One vector is turned by the same rotation once a tick. Each row is the vector after some number of ticks, and that number follows the row.
The counts run from 0 to 160.
[ 0.15  1.11  0.31  2.34  0.09  0.89  2.63  1.19 -1.07  1.41  0.26  0.91
  1.29 -1.73 -2.02  0.57 -1.16 -1.14 -3.39  2.48 -3.62  1.47 -1.39  0.42
 -2.63 -1.92 -0.29 -3.10 -1.05 -0.09  2.96 -1.75 -1.05 -0.20  1.29  1.82
  0.21 -0.60 -2.13 -1.46 -2.23 -2.87  2.14  3.78  1.98  1.99]
80
[-1.78  0.73 -0.52 -0.78 -2.08  0.11  0.80  1.71 -1.01 -1.06 -1.25  3.11
  2.45 -2.81  0.43 -0.85 -2.34 -1.67 -3.02  1.61 -3.99 -0.37  0.95 -0.38
  1.19 -1.31  1.93 -3.34 -2.40  0.14 -0.78 -1.86 -0.64  1.68  1.60  1.60
  1.68  2.88  0.81 -1.12 -0.84 -1.10 -1.95  2.17 -1.14 -3.95]
11
[ 1.12  0.31  2.49 -2.02 -2.88  2.12 -1.35 -2.43 -1.91  1.33  0.60  1.49
 -1.06 -2.50 -1.05  1.57 -0.78  0.34  0.96  1.94  0.82 -0.56 -2.80  2.75
 -2.73 -0.65 -1.03 -0.49  0.38  0.59  0.64  0.28 -1.05  0.84  0.63  3.30
  4.78  2.89 -1.19 -1.37 -1.60 -1.60 -0.11  3.04 -2.43 -0.38]
104
[ 0.94  0.44  1.97 -0.26 -2.62  1.21  1.66 -1.38 -1.79  0.18 -2.09  1.49
  1.12 -0.01 -1.20  0.14 -2.62 -0.02 -1.16 -3.02 -2.42 -0.94 -4.50 -1.14
 -0.76  0.37  0.17  1.27 -2.91  1.38  0.53  0.45 -0.98 -3.89  2.33  0.58
  1.86  1.68 -1.58 -1.52  0.51 -2.71  0.19  0.15  3.10  3.51]
53
[ 0.86  1.67  0.56 -0.95 -2.18  1.05 -0.66 -0.80 -1.39 -0.42 -2.53  2.59
 -0.25 -2.88 -4.04  1.60 -2.93  1.42 -1.36 -0.19 -1.92 -2.10 -1.75  1.09
 -0.23 -1.39 -0.46  0.16 -2.21  2.95 -2.27  0.63 -2.82 -1.26  2.76  3.09
  0.09  2.94 -0.59 -3.18 -1.27 -0.42 -2.37 -0.16 -0.15 -1.32]
116
[ 1.28  1.55  0.90 -1.67 -1.09  1.51 -3.50 -3.35  0.45 -2.64 -1.93  0.48
  3.91 -0.48  0.17 -1.85 -0.34 -2.56 -0.31  0.74 -1.41  0.99 -1.46  0.04
  1.14 -0.12  1.51 -0.36 -2.04  0.98  0.32 -0.94  1.25 -1.35  2.01  1.66
  4.19  2.89  2.39  0.89  0.36 -4.28 -0.54 -1.67 -1.30  1.28]
39
[ 1.75  2.02  2.14  1.34  0.63  1.47  0.84 -0.38 -1.60 -0.70 -1.77  1.61
  0.75 -0.97 -3.29  1.13  1.20 -0.37 -2.04  4.42 -2.66 -0.76 -1.83 -0.90
 -1.59 -1.33 -1.13  0.03  1.62  0.51  3.05 -1.45 -2.76  1.58  2.26  2.88
  1.26 -0.04 -0.86 -0.94 -1.12 -2.00  0.78  4.19  1.49  0.33]
89
[-0.16 -0.94  1.01 -0.91 -3.34 -0.42 -1.26 -1.11 -1.43  1.98 -2.54  3.31
  0.26 -2.14 -1.12 -0.67 -1.54 -0.45 -0.67 -0.59  1.11 -3.91 -1.83  1.37
 -0.27 -0.94 -2.32  1.48 -1.85  0.31 -1.54  0.94 -2.97  0.03  1.27  0.06
  2.87  1.75 -1.42 -2.58  0.70  0.63 -3.74  3.76  0.07 -2.76]
121
[-0.57  0.20  1.73 -1.84 -4.03  0.30 -1.07 -2.51 -1.52  3.08 -1.16  0.61
 -1.41 -2.87 -1.53  0.88 -2.45  1.24 -0.19 -0.27 -0.52 -1.76 -3.13  1.25
 -2.27 -0.85 -3.17  0.47 -1.65  2.54 -0.26  2.47 -2.57 -1.31  2.35  1.10
  1.69  2.15 -1.07 -3.41 -1.54 -0.69 -1.79  2.11 -0.33 -0.45]
113
[ 3.48  1.24  1.22 -0.25 -1.10  1.22 -0.64 -1.58 -1.64 -1.67  0.33  0.06
  3.20  0.46  1.48 -1.13 -2.74  0.66 -0.59 -0.80 -3.17  0.73 -0.81 -2.31
 -0.38  0.12  0.58  0.75 -2.92  0.73  0.57  0.24  0.11 -2.83  2.38  1.99
  3.38  3.59 -0.68 -1.07  1.10 -5.37 -0.59 -0.74  0.92  1.50]
46
[ 1.12  1.86  2.42  0.48 -0.17  1.88  1.06  0.42 -1.31  0.29 -1.48  2.32
 -0.37 -1.15 -3.36  1.51  1.64 -0.84 -2.39  3.68 -1.51 -0.68 -3.32  0.96
 -2.40 -1.06 -1.08 -0.69  1.09  0.10  3.12 -2.67 -2.02  1.57  1.50  2.28
  1.41 -0.01 -1.11 -0.48 -1.92 -2.00  1.24  4.11  1.25  1.06]
88
[-2.86 -2.35  1.17  1.25 -2.04  0.67  2.32 -0.88 -1.46  0.69 -1.96  1.86
  2.70 -1.02  0.00 -0.62 -1.47 -3.63 -0.48 -1.19 -1.24 -0.21 -3.63  1.07
 -0.95 -0.02  2.01 -1.56 -0.92 -0.71  0.97  0.06 -0.59 -0.65  0.24  1.17
  3.15 -0.47 -2.33 -0.66  0.52 -0.09  2.18  5.48  1.99  2.49]
69
[ 0.81 -0.02  1.78 -1.03 -3.07  1.10  0.83 -1.17 -1.34  1.18 -1.34  1.41
  0.53 -0.17 -1.03 -0.32 -2.15 -0.50 -0.83 -3.35 -0.72 -0.33 -5.01  1.00
 -1.37 -0.13 -0.48  0.90 -3.92  0.81  0.71 -0.33  0.11 -4.03  1.09 -0.20
  2.33  1.83 -1.54 -1.20  0.17 -3.44  0.40 -0.15  2.33  4.17]
52
[-2.78 -0.47 -1.34 -0.08 -1.67 -0.32 -1.36 -2.30  0.85  1.24 -2.76  2.80
  2.97 -3.67 -1.15 -1.75 -2.10 -3.02 -1.56 -0.53  0.34 -2.07 -0.02  2.61
  1.16 -2.32  0.64 -1.71 -2.98  0.58 -2.58  0.36 -0.64 -0.70  0.73  0.11
  2.66  0.78 -0.08 -2.15 -0.20  0.76 -3.07  2.45 -1.64 -1.73]
128
[ 0.84 -2.73 -0.38  2.98 -0.86 -1.56 -0.51  0.87  0.21  0.12 -0.90  1.20
  3.54  0.01 -0.67 -1.58 -1.15 -3.88 -1.43  1.75 -2.11  1.87  0.22  3.36
 -1.58 -1.66  0.76 -3.28 -1.43 -2.85  1.60 -1.41 -0.55  0.03  0.04  3.23
  1.65  1.51 -1.63  0.79 -0.15 -1.91  2.03  4.33  1.11 -0.05]
75
[ 2.04  3.84  0.80  0.23  1.02  1.64 -0.62 -2.08  0.84 -1.90 -1.80  3.04
  3.06 -0.79 -0.73 -1.11  1.83 -0.59 -3.82  2.48 -2.22 -1.77  0.38 -2.76
  1.60 -2.08 -0.43  0.56 -0.90  0.09  0.90 -2.66 -0.69 -0.72  2.60  0.04
  3.49  1.05  1.45 -0.19 -0.49 -4.08 -2.66  0.03 -0.18 -0.39]
29
[ 1.08  0.72  0.48  0.05 -2.28 -0.17 -1.56 -1.78 -0.82 -0.83 -3.29  2.20
  0.86 -2.20 -3.55  0.98 -2.94  0.89 -1.16  0.35 -1.97 -1.96 -0.80  0.81
  0.44 -1.05 -0.77  0.51 -1.70  2.28 -2.59  1.37 -3.71 -1.45  3.07  3.55
  0.13  3.16 -0.09 -2.80 -0.44 -0.13 -2.60  0.59 -0.09 -2.39]
117
[ 1.93 -0.24  0.03 -0.33 -2.46 -0.82 -4.57 -2.71 -0.50  1.45 -0.39 -1.19
  1.14 -2.07 -1.27 -0.61 -3.16  0.02  0.35  1.50 -0.75  0.26  0.19  2.78
 -2.25 -1.15 -2.75 -0.36 -1.88  1.55 -0.67  2.61 -2.28 -0.86  2.29  2.69
  1.40  3.08 -0.08 -2.82 -0.76 -2.25 -1.79  1.28 -1.54 -1.76]
110
[ 1.47  0.67  1.24 -1.38 -1.75  1.67 -3.04 -4.14  0.78 -1.75 -1.21  1.54
  3.10 -0.49  0.08 -1.42  0.15 -2.29  0.15 -0.44 -0.04  0.54 -1.75  1.48
  0.65 -0.65  1.10 -0.22 -1.58 -0.28 -0.02 -1.12  1.42 -2.24  1.34  1.37
  5.50  3.06  1.43  1.35 -0.19 -3.87 -0.45 -1.26 -1.89  1.85]
40
[ 0.78  0.30 -0.86  2.46  1.70  0.72  1.06  0.20 -1.46 -1.63 -1.93  1.69
  4.33 -1.27 -2.30 -1.21 -3.29 -2.83 -1.43 -0.86 -1.51 -0.02 -1.12  1.27
  0.22 -0.99  2.49 -0.26 -3.52  0.85 -0.78 -0.67 -0.37 -2.08  0.62  2.17
  1.30 -0.51 -2.72 -2.14  2.21 -1.85  0.20  2.66  2.69  2.31]
64
[ 2.83  1.55  0.38  2.15  2.13  0.94 -2.56 -2.42  0.25 -0.36 -1.24  0.79
  2.19 -1.20 -3.74 -0.13  1.59 -2.04 -1.06  4.78  0.33 -0.06 -0.07  2.74
 -1.62 -2.35 -1.71 -0.28  0.98 -0.02  1.76 -1.44 -1.89  0.55  1.26  3.27
  2.19 -0.18 -0.47 -0.72 -0.89 -2.22  0.12  3.57 -0.55  0.25]
92
[-1.11 -0.63 -1.10  1.11 -2.14 -0.85 -0.18 -1.00  1.53  0.42 -1.20  3.96
  3.45 -2.25  0.54 -1.38 -0.96 -1.66 -2.88  0.42 -2.19 -0.77  1.86  0.91
  1.36 -3.07  0.95 -3.04 -2.16 -2.18 -1.57 -1.48 -0.33 -0.37  0.80  0.79
  3.28  2.61  0.06  0.02 -1.36 -1.19 -2.33  1.80 -1.69 -2.90]
136
[-3.88 -0.18  0.28 -2.14 -3.39  0.97  1.21  0.42 -1.28  1.41 -1.49  3.71
  0.60 -4.26  0.25 -0.48 -1.70 -2.66 -2.17 -0.08 -1.06 -1.83 -2.00  1.59
  0.21 -0.80  1.15 -2.25 -2.51  0.75 -0.84 -1.19 -0.02  1.44  0.21 -0.38
  2.82  1.11 -0.17 -1.58 -1.17  0.54 -1.53  3.47 -1.40 -2.06]
8
[ 1.93  2.78  0.62  0.25  0.73  0.51 -2.47 -2.70  0.89 -1.77 -2.28  1.46
  3.90  0.09  0.02 -2.60  1.43 -1.60 -2.75  2.55 -1.64 -1.19  0.55 -2.08
  1.57 -1.54 -1.23  0.88 -1.31 -0.11  1.16 -1.60 -0.91 -0.37  2.47 -0.15
  3.41  1.18  2.07 -0.03  0.37 -4.04 -2.62  0.37 -0.37 -0.83]
30
[ 1.93  3.61  0.97 -0.52  0.29  1.81  0.21  0.14 -0.33 -1.99 -1.98  3.29
  2.43 -0.46 -1.11 -1.20  1.57 -1.45 -4.17  2.05 -2.55 -1.35 -0.85 -1.81
  1.25 -1.36 -0.03  0.33 -2.09  0.09  1.71 -4.31 -0.09  0.20  1.72 -0.55
  2.53  1.23  1.54  0.39 -0.42 -4.16 -1.85 -0.31  0.57 -0.14]
151
[-0.37 -0.48  0.16  2.02 -0.19  0.98  3.02  1.53 -1.73 -1.89 -1.36  2.50
  2.89 -1.17 -1.54  0.20 -2.17 -2.38 -1.61  0.77 -3.61  1.26 -1.38  1.05
 -0.70 -0.82  3.69 -3.09 -1.09 -0.74  0.36 -1.60 -0.40 -0.02  0.35  3.79
  1.88  1.08 -2.31 -0.30 -0.23 -1.28  2.34  3.71  1.70  1.25]
72
[-1.79  1.86  0.22 -0.11 -2.00  0.23  2.22 -0.05 -0.37  1.84 -0.27  2.36
  1.94 -2.21  1.83 -1.24 -0.89 -0.23 -4.87  0.84 -4.52 -1.19  0.01 -3.49
  0.08 -1.95 -1.02 -2.44 -2.57  0.20  1.39 -1.23 -0.37 -0.41  2.20 -1.92
  1.88  0.82 -0.04 -1.57 -2.01 -2.86 -1.80  2.13  0.28 -0.77]
141
[ 0.91  3.14  1.97 -1.35 -1.34  1.36  0.65  0.35 -0.86 -1.13 -2.30  2.88
  1.74  0.01  0.25 -1.44  1.56 -1.35 -4.20  2.09 -3.30 -1.62 -1.87 -3.06
  0.91 -0.33 -0.70  0.49 -1.64  0.15  2.80 -3.53 -0.56  0.88  2.54 -1.15
  2.00  1.53  1.85  0.27 -0.57 -3.76 -1.52  0.64  1.13 -0.50]
150
[ 0.93 -0.31  1.84 -1.28 -2.71  1.20 -2.04 -4.73  0.84 -0.38 -1.01  1.59
  2.83 -0.21  1.58 -1.25  0.40 -1.31  0.61 -0.89  0.09 -0.36 -2.72  0.25
  0.20 -0.66  0.50  0.19 -0.88 -1.02  0.32 -0.11  0.76 -2.49  1.42  1.07
  6.57  2.96  0.74  1.24  0.09 -3.41 -0.29 -0.01 -1.40  1.89]
41
[-0.82  2.60 -1.10  0.20 -1.13 -0.09  0.18  0.22  1.13  0.15 -1.25  2.05
  2.61 -1.96 -0.52 -1.67 -0.64 -1.61 -5.23  1.35 -4.32  0.11  0.64 -0.66
  0.75 -2.69 -0.18 -2.61 -3.38  0.24  0.73 -2.55  0.09 -1.04  2.31 -0.87
  0.29  1.22  1.72 -0.99 -2.24 -3.36 -1.48 -0.79 -0.20 -0.42]
143
[-2.92  0.68  0.16 -0.81 -2.63  0.58  1.62  0.85 -1.60 -0.64 -1.61  3.25
  1.93 -3.20  0.99 -0.39 -2.19 -0.99 -3.06  1.07 -3.87 -1.20 -0.44 -2.02
  1.26 -0.61  1.87 -2.66 -1.40  0.80 -0.90 -0.47 -1.19  1.82  2.01  0.88
  2.43  2.00  0.03 -1.54 -1.22 -0.23 -1.75  3.15 -0.62 -3.26]
10
[-0.42  2.07  2.38 -1.29 -2.43  1.17  1.42 -1.10 -0.03  0.16 -2.62  3.47
  1.15 -0.26  0.69 -1.16  2.32 -0.97 -3.88  1.20 -2.94 -2.34 -2.71 -3.43
  0.61 -0.94 -1.26  0.37 -0.73 -0.41  2.63 -2.81 -1.00  0.13  2.30 -1.99
  2.95  1.06  1.35  0.32 -1.02 -2.82 -1.69  1.72  1.05  0.25]
149
[-1.19  1.12 -1.81 -0.01 -0.21 -0.38 -1.72 -0.23 -1.16 -0.90 -2.49  1.38
  3.44 -2.87 -0.97 -1.88 -3.64 -2.50 -2.02  0.63 -1.56 -1.70  1.02  0.43
  1.28 -1.18  0.20 -0.77 -3.50  2.30 -2.46  0.71 -1.55  0.26  1.92  0.92
  0.68  0.96  0.10 -3.45  1.37 -0.29 -3.35  2.20 -0.41 -3.17]
126
